Each row has a name. After each piece below comes the name of the row it's from, unless a question asks for something else. Each question is about the rows just above it.

G: [ 11 -26 -29  -6  -8  47 -25  36 -26 -24 -20  -3 -25  54  -8  11 -51 -20
 -26  11 -37]
D: [ 19   4 -28 -24 -59 -10  16 -22  -1  -2 -11  36   0 -35 -57  26 -35  15
  -1  28 -21]
T: [  9  17 -28   4  -6  -5  23 -37  12  14  14  41  18 -41  -3   8  -9  22
  17  23 -22]
L: [ -9 -16  32   4  -3   8 -17 -21 -11 -13 -16  42 -18 -14  -8  -8   9 -19
 -17 -10  43]
Y: [-32  -1   1 -46   6 -54   6  30  -1  -4  -4 115  -5   2 -11 -25   4   2
  -3  -8 -34]
W: [-32  -1   1 -46   6 -54   6  30  -1  -4  -4 115  -5  15 -11 -25   4   2
  -3  -8 -34]
B: [-32  -1   1 -46   6 -54   6  30  -1  -4  -4 115   5   2 -11  -4  15  16
  19 -15 -50]
The entry that follows [-59]:
[-10]
What is the next entry after [ 23 -37  12]?
[14]
Where do [-8 -8] appear?
L
asked: [ 11 -26 -29  -6  -8  47 -25  36 -26 -24 -20  -3 -25  54  -8  11 -51 -20
 -26  11 -37]
G
asked: [-32  -1   1 -46   6 -54   6  30  -1  -4  -4 115  -5  15 -11 -25   4   2
  -3  -8 -34]
W

M: [-11 -55  34  19 -52 101  -1  18  15 -10]
U: [ 25 -11  19  34 -52  32  27  17  -4 -12]
V: [ 25 -11 -52  34  19 101  -1 -12  15 -10]
asked: [ 19  34 -52]
U
[-11 -52  34  19] is in which row?
V
[-55  34  19 -52 101  -1  18] is in which row?
M
asked: [ 25 -11 -52  34  19 101  -1 -12  15 -10]
V
Give the next entry after [ 25 -11 -52].
[34]
asked: [ 34  19 -52 101  -1]
M
[-11 -55  34  19 -52 101  -1  18  15 -10] is in which row?
M

F: [ 16 -14 -38  15 -85 -10]
H: [ 30 -27  66 -35  87 -16]
A: [ -11  -12 -107   43   30    1]
Q: [-56  28 -58  28  35  35]
C: [ 53 -59  35 -40  16 -32]
N: [ 19 -13  21 -12   8 -49]
The row with [ -11  -12 -107   43   30] is
A
asked: [ 19 -13  21 -12]
N

fiv: [ 51 -32 -24  31  10  -1 -12  44 -13   3  -3  33  75   5]
lofo: [-50  48  11  40 -75  25  22  25  27  -7  79  55 -27  44]
zan: [-105   42  -26  -45  -23  -37  -20  -36  -14   13  -88   30    5  -18]
Vupa: [  3 -21  31  -2  16 -68   2  38  53  71 -13  -8  20 -36]
gutu: [ 41 -21  -9   4  18  -8 -72 -40 -72 -13  68  17 -13  21]
rir: [ 51 -19 -24  31  10  -1 -12  44  -8 -41  -3 -16 -88   5]
Der: [-24   9 -18 -40 -43  21  38  -6  65 -46  49 -29  -4  -2]
Pumi: [ -1 -15  26 -76  17  45 -33  31  76   1  16 -63   2  -5]
Poga: [-52   2 -34  26 -29  41 -11 -19  41  42  72 -11 -18 -29]
dup: [ -5  43 -18  26 -29 -11  -1  29  -5 -44   0 -18   9  26]
lidof: [ 28 -36  51 -36 -22  -7   4 -30  -3  -8 -16 -41 -88  -6]
asked: [ -3  -8 -16 -41 -88]
lidof
Right after [-68] comes
[2]
asked: [-105   42  -26  -45  -23  -37  -20  -36  -14   13  -88   30    5  -18]
zan
Which row holds [ -5  43 -18  26 -29 -11  -1  29  -5 -44   0 -18   9  26]?
dup
Give the next entry after [-41 -88].
[-6]
Give the next entry after [ -1 -15  26 -76  17  45 -33].
[31]
asked: [ 28 -36  51 -36 -22  -7   4 -30  -3  -8 -16 -41 -88  -6]
lidof

P: [  51   21  -40  -56   53   27   52   70  -21    3   21  -33   51  109
   13  -79    4  -51  -61   -5  -62  -24   42   58   28   35 -118    3
   17   51   33  -23    4   -2  -86  -23  -88  -33  -17  -72   23   59]
K: [ -6   0  16  14 -19  -1 -22 -26   8  -5   1  17 -14 -35  -8   9   8   7
  30  36   1   6  15 -22 -11 -28   9   1 -11 -20   4 -11  15  11  23   5
  32  22  28  30  29 -24]
X: [ 37  17 -49 -60  51  15  50  69 -24   5  16 -43  36 114  25 -57  -8 -31
 -76 -44 -41 -16   5  65  29  45 -11   1 -20   9  15 -13 -16 -17 -85 -16
 -85 -40 -47 -74 -24  68]
Give the next entry after [51 33].
[-23]
asked: [  9   1 -11 -20]
K

Z: [ 65 -28  -2 -31 113]
E: [ 44  44  45 -16 -12]
S: [ 44  44  -1 -16 -12]
R: [-32  44  -1  29  35]
Where do [ 65 -28  -2] appear?
Z
Which row holds [ 44  44  -1 -16 -12]?
S
The row with [-32  44  -1  29  35] is
R
What is the next entry after [44 44 45]?
[-16]
The next entry after [44 44 -1]:
[-16]
Right after [-31] comes
[113]
What comes right after [-2] in the named rows?
[-31]

gilov: [ -3  16 -15  -9 -21   1 -27 -13 -10  21   2  -5  -3   7]
Luf: [ 48  21  39  -9  20   2 -58 -11 -10 -12 -14 -25  11   5]
bes: [ 48  21  39  -9  20   2 -58 -11 -10 -12 -14  18   4   0]
fitev: [ -9  21   2  48  20  39 -65  24  51 -14 -12  26 -28  20]
Where do [ 48  21  39  -9  20   2 -58 -11 -10 -12 -14 -25  11   5] appear?
Luf
The row with [-14 -12] is
fitev
The next entry after [ -9  20   2 -58 -11 -10 -12 -14 -25  11]:
[5]

tizus: [ 22  38  49 107 -58 -31   8 -20  20]
kefim: [-10  18 107 107  25 -16  40  18 -45]
zavo: [ 78 -10  17 107 -57  -6  43  -6 -32]
asked: [-10  18 107 107  25 -16  40  18 -45]
kefim
The entry that follows [-58]:
[-31]
asked: [ 49 107]
tizus
What comes right after [-20] in the named rows?
[20]
The next entry after [-10  17 107]:
[-57]
The next entry after [ 38  49 107 -58 -31   8 -20]:
[20]

Sede: [ 88 -21 -20  95]
legig: [  7 -42 -18 -25]
kov: [ 88 -21 -16  47]
Give the next entry after [-21 -20].
[95]
What comes right after [-20] in the named rows?
[95]
Which row holds [ 88 -21 -16  47]?
kov

zibi: [ 66 -38  18  -8 -20 110 -64]
Sog: [ 51  74  -1 -31 -27 -24  34]
fekor: [ 38  81  -6 -45 -39 -26  36]
dul: [ 38  87   5 -43 -28 -21  34]
vigaf: [ 48  90  10 -31 -33 -29  43]
gon: [ 43  70   0 -31 -26 -25  34]
nifo: [ -9  17  -9  -8   2 -52  58]
lazok: [-18  15  -4  -8 -12 -47  45]
Tatod: [-16  18  -7 -11   0 -40  54]
Give the next entry after [ 66 -38  18  -8].
[-20]
What is the next entry after [38 81]?
[-6]
asked: [ 43  70   0 -31 -26 -25  34]
gon

dumav: [  9 -10 -28  -8]
tup: [-34   0  -6  -1]
tis: [  1 -10  -7 -10]
fipup: [-12  -7 -22   8]
ledel: [ 45 -12 -29  -1]
lod: [-33  -1 -14  -8]
buluv: [ 52   2 -40 -10]
mul: [-33  -7 -13  -4]
fozik: [ 14  -9 -18  -9]
sokan: [ 14  -9 -18   6]
ziv: [-32  22  58  -6]
zivum: [-29  -8 -17  -5]
asked: [ 52   2 -40 -10]
buluv
asked: [-29  -8 -17  -5]
zivum
asked: [ 14  -9 -18   6]
sokan
What comes right after [1] in the named rows?
[-10]
asked: [  2 -40 -10]
buluv

dof: [ -1 -18  -2  75]
figo: [-12  29   2  12]
bamos: [ 27 -57  -4  35]
paz: [39 -5  3 -9]
Nutor: [-24  -2  -3 -49]
zurak: [-40 -43  -8  17]
Logor: [54  9  6 76]
badi: [ 19  92  12 -39]
The entry that follows [2]:
[12]
Right after [-1] comes
[-18]
The entry that follows [39]:
[-5]
asked: [ -1 -18  -2  75]
dof

zof: [ -7 -61  47   2 117 -21 -36]
fip: [-44  -2 -35 -12 -17  36   4]
neke: [-71 -73  -3  43 108  44 -67]
Duler: [-52   7 118 -89 -36  25  50]
Bupul: [-65 -31  46  27  27  53 -34]
Right after [117] comes
[-21]
What comes right after [47] in the named rows?
[2]

